[  85.718  111.770   94.392  -98.516 -143.737] value -143.737
[ 0.209 -1.932  0.917 -0.966  0.996  1.596  0.676] value 0.676
[-10.875  -0.601  10.202   0.300] value 0.300
[ -88.1   71.4  120.7  108.1   48.2 -107.5   74.3] value 74.3
[-1.81  1.14 -0.06 -0.39  0.24  1.70 -0.14] value -0.14
[ 132.92   56.33  -74.55 -188.20   77.96   27.05   46.85] value 46.85
---
Q: [942, 210, 441, 196, 352, 353, 384]
A: 942, 441
Q: [684, -896, 622, -293, -486]
A: 684, 622
Q: [4, 2, 9, 2]
A: 9, 4
Q: [62, 52, 2, 74, 6, 10, 79]
A: 79, 74
Q: [[550, -538, -838, -237], [277, 276, 185, -312], [504, -480, -939, -674]]
A: 550, 504
Q: [202, 153, 35, 113]
A: 202, 153
Q: [7, 2, 3, 3, 4, 5]
A: 7, 5
---
-41,-8,-59,-74,-81,-44 result: -81

-2,-25,-45,-63,-29,-69,7 result: -29

-12,15,-65,-45,-23,69 result: -23

-24,-15,9,82
-42,46,10,58
result: -42

73,50,32,56
70,45,74,44
result: 70

-68,-62,13,43,-25,68 result: -25
---
array([ 0.34, -1.37, -0.25, -1.02, -0.69,  1.28, -0.16]) value 1.28

array([[-16.7, -11.0,  -6.4,   2.7],
       [  8.3,  -3.0,  16.2,   1.0],
       [ -6.4,   8.2,  -8.9,  16.8]]) value -8.9

array([-13.24,   4.49, -14.31,  -3.42,  16.19,   9.81,   2.88]) value 9.81

array([-0.463,  0.521, -0.656, -1.329,  1.213]) value -1.329

array([[-0.41,  0.32, -0.49, -2.11,  1.43],
       [-0.17,  1.86, -0.46,  0.05,  0.13]]) value 0.05

array([ 0.232, -1.347,  0.165,  1.408]) value 0.165

array([[ 0.056,  0.034,  0.061,  0.126, -0.129, -0.149],
       [-0.159, -0.026, -0.076,  0.161, -0.046,  0.013],
       [-0.039, -0.057, -0.120, -0.089, -0.117,  0.012]]) value -0.117

array([ 1.346, -1.849, -1.609, -0.608, -1.658]) value -0.608
---
[ 60 -61 -89  28  85] yields 60, 85

[-17  24  37 -87] yields -17, -87

[[-75   5  55  37 -30  -3  31]
 [  4 -46  49  60  38 -43  -1]
 [-38  26  63 -74  23  53  14]] yields -75, 14

[[ 56  41  54   6 -36 -46 -38]
 [-56  -8 -40  -9  51 -16  29]
 [  7 -28  -2   3 -21  79  -2]] yields 56, -2

[  2  -8 -73  15 -59] yields 2, -59

[ 20  -3 -21  57   6  14 -70] yields 20, -70

[[ 19 -43   8  -3]
 [ 88 -42  12  -1]
 [-34  -5  27   5]] yields 19, 5
---
[[5482, 5358, 6544, 7351, 6108, 6309, 5541], [6005, 5683, 4339, 3105, 6632, 6136, 5422], [6207, 7293, 4374, 8565, 5927, 7839, 6506]] yields 8565
[[92, 56, 66, 78], [56, 78, 16, 59]] yields 92
[[4, 5, 2, 4, 5, 5], [7, 4, 8, 6, 2, 4]] yields 8
[[71, -141, 159, -263], [162, -370, 287, -567], [-281, 613, -663, 167]] yields 613
[964, 320, 566, 851, 63] yields 964
[250, 163, 142, 273, 415, 591, 830] yields 830
---
[ 1.2 -1.5  1.0  1.4] gives 1.0
[ 10.163  18.275   0.173  10.721  13.290 -12.051] gives 13.290
[ 12.67  -3.04 -11.27  -8.11  -0.25   2.25   4.40] gives 2.25
[ 1.92  0.20  1.64  0.66 -1.69 -0.76  0.11] gives -0.76
[-0.061  0.147 -0.153 -0.046  0.028] gives -0.046
[ 0.01 -0.16 -0.03  0.08  0.12 -0.04] gives 0.12
[-124.08  -32.49  -52.73   93.44] gives -52.73
[-0.7 -0.9  0.3 -1.8  1.9 -1.3  2.0] gives -1.3
[ 0.03  0.07  0.10 -0.09 -0.11] gives -0.09
[ -2.810 -13.677  12.050 -17.774] gives 12.050
---
array([-63, -50, -11,  24, -42]) ==> -42

array([[ 52,  35,   9, -23, -38, -41],
       [ 85,  73,  60,  44,  35,  31],
       [-20, -29, -38, -45, -45, -43]]) ==> 60

array([[ -7,  -1, -67,  20],
       [ 12, -76,  29, -85],
       [ -4, -37,  15, -28]]) ==> 15

array([ 85,  23, -36,  -5]) ==> -5

array([-20, -45, -45, -72, -77, -28,  -9]) ==> -28

array([-12, -83,  13,  73, -44,  42, -71]) ==> 13

array([-31,   8,  68,  34]) ==> 8

array([[ -7, -57,   8, -29,   3, -31,  23],
       [-21, -23, -80, -13,  10, -35,  16]]) ==> 10

array([[-45, -21, -83, -52, -30, -39,  -9],
       [ 28,  50,   0,  60,  39,  37,  19],
       [ -4,  14,  -5,  27, -26,  43,  38]]) ==> 43
---
(-28, -6, -23, 26, 2, 10, -9) ans = -28
(195, 201, 171, 69, 36) ans = 195
(45, 85, 68, 200, 128) ans = 45
(76, -508, 704, -113, -171, 31, -556) ans = 76
(204, 150, 198, 9) ans = 204
(36, 42, 214, 108, 69, 121, 135) ans = 36
(2613, 9353, 9003, 7274) ans = 2613
